One turn sends every row of this set to another row. A few are shown first. Where does it send the rows asked after them?
q667: [ 1.61 -0.08 -1.22  0.81  1.47 -0.50  2.13  1.54 -1.38 -0.29 -0.41  0.29
 -2.99  0.26  1.81 -0.84  3.20 -2.72 -0.48 -1.94  2.24  0.79 -3.64  2.89
 -0.44 -0.53 -0.15  1.13 -1.25  1.53 -0.69  1.49 -0.55]
q907: [ 3.80 -2.14  0.26  1.20  2.11 -1.91  0.71 -0.16 -1.72 -1.34 -0.61  1.04
 -1.28  3.00  0.64 -1.19  1.73 -2.96  0.75 -2.15  1.04  1.08 -1.28  3.89
 -1.84  0.71  0.10  0.15 -0.15  0.52  1.18  0.52  0.14]
q590: [ 2.28 -0.50  0.65  2.43 -0.48 -1.26  1.19  1.60 -0.14  1.37  0.33  0.74
 -0.14  1.02  0.90 -0.13  1.47 -0.91 -1.43 -2.24  1.58 -0.25 -2.54  2.01
 -0.14  2.01 -1.93 -0.73  1.93  1.80  0.35  0.55 -1.98]
q327: [ 0.41 -0.45 -0.29  1.11  1.22 -0.12  2.15  1.24 -1.34 -0.10 -1.24  1.17
 -2.45  1.01  1.12 -0.47  3.62 -2.37 -1.21 -2.73  2.12  0.14 -3.20  2.51
 -0.52 -1.89  0.04  0.36 -1.55  0.70 -0.13  2.07 -0.86]
q16: [ 2.39 -0.28  0.69  2.70  0.62 -1.33  1.58  2.79 -0.41  1.05  0.37  0.21
  0.23  1.34  0.38 -0.24  1.10 -1.85 -1.25 -1.55  0.77 -0.21 -2.46  1.84
 -0.15  1.75 -1.06 -0.41  1.86  1.69  0.67  0.19 -2.19]
q182: [ 3.50 -2.12  0.95  2.15  2.02 -1.83  0.67  0.12 -1.39 -1.00 -1.12  1.30
 -0.66  3.61  0.51 -0.65  1.35 -2.70  0.36 -2.81  1.15  1.00 -2.14  3.49
 -1.59  0.68  1.35  0.08 -0.07 -0.17  1.65  0.31 -0.25]
q391: [ 2.22 -0.81 -0.36  1.40  1.39  0.33  0.78  0.44  0.28  1.27  0.96  3.43
 -1.49  0.97  0.01 -2.31  2.66 -0.55 -1.61 -2.75 -0.08  2.33 -2.50  2.22
 -0.86  0.79  0.11  1.07 -1.78  1.17  0.52 -0.02 -1.00]
q858: [ 1.06 -0.28 -0.78  1.15  0.58 -0.57  1.84  0.68 -0.88  0.73 -0.96  0.98
 -2.57  0.55  2.20 -0.40  3.09 -1.61 -0.87 -3.38  2.60  0.23 -4.71  3.23
 -0.58 -0.43  0.34  0.49 -1.33  1.04 -0.16  1.41 -0.25]
q392: [ 2.50 -2.33  1.26  1.50  1.93 -1.57  0.69 -0.23 -1.58 -0.81 -1.19  1.77
 -0.56  3.49 -0.06 -0.78  1.92 -2.63 -0.19 -2.71  0.72  0.22 -0.85  3.38
 -1.82 -0.42 -0.06 -0.84 -0.07 -0.04  1.79  0.96 -0.32]
q207: [ 3.54 -2.36  1.02  1.67  1.09 -1.88  0.37 -0.96 -1.10 -0.35 -1.08  1.80
 -0.63  3.40  1.00 -0.52  1.64 -1.73  0.23 -3.44  1.45  0.79 -2.22  3.97
 -1.82  0.97  0.35 -0.51  0.06  0.12  1.36  0.44  0.20]
q900: [ 1.53 -0.47  1.00  2.06  0.40 -0.83  1.64  2.29 -0.59  0.87  0.21  0.93
  0.16  1.34 -0.08 -0.04  2.11 -1.84 -1.84 -1.62  0.80 -0.59 -1.37  1.54
 -0.23  0.46 -2.19 -1.03  1.44  1.83  0.23  1.07 -2.19]
q930: [ 2.25 -1.03 -0.09  1.74  1.20 -0.06  0.20 -0.02 -0.04  0.81  0.72  3.30
 -2.05  1.21 -0.19 -3.02  1.85 -0.62 -1.37 -2.75  0.10  2.19 -1.84  2.14
 -0.88  1.24  0.15  1.03 -1.14  0.45  1.70  0.17 -1.63]
q445: [ 2.91 -0.48  0.22  1.94  0.66 -1.38  1.42  2.24 -0.69  0.38  0.85  0.05
 -0.42  0.96  0.54 -0.62  1.51 -2.19 -0.79 -0.92  0.98  0.24 -1.47  2.08
 -0.31  1.84 -2.21 -0.20  1.77  2.34  0.03  0.49 -1.83]
q999: [ 1.77 -0.77 -0.46  1.30  1.37 -0.17  0.79  0.71  0.18  1.78  1.11  2.91
 -1.43  0.43 -0.18 -2.90  1.73 -0.54 -1.53 -2.61 -0.55  1.47 -2.20  2.43
 -0.99  1.30 -0.28  0.50 -0.99  1.11  1.54 -0.19 -1.25]
q913: [ 1.26  0.04 -0.72  1.60  1.53 -0.33  2.33  1.95 -1.04  0.31 -0.90  0.67
 -2.19  0.85  1.66 -0.24  3.05 -2.39 -0.85 -2.68  2.04  0.60 -4.70  2.71
 -0.39 -0.72  1.16  1.04 -1.50  1.12 -0.42  1.13 -0.65]

q182 goes to q16
q392 goes to q900
Now these:
q907 goes to q445
q858 goes to q207
q391 goes to q930

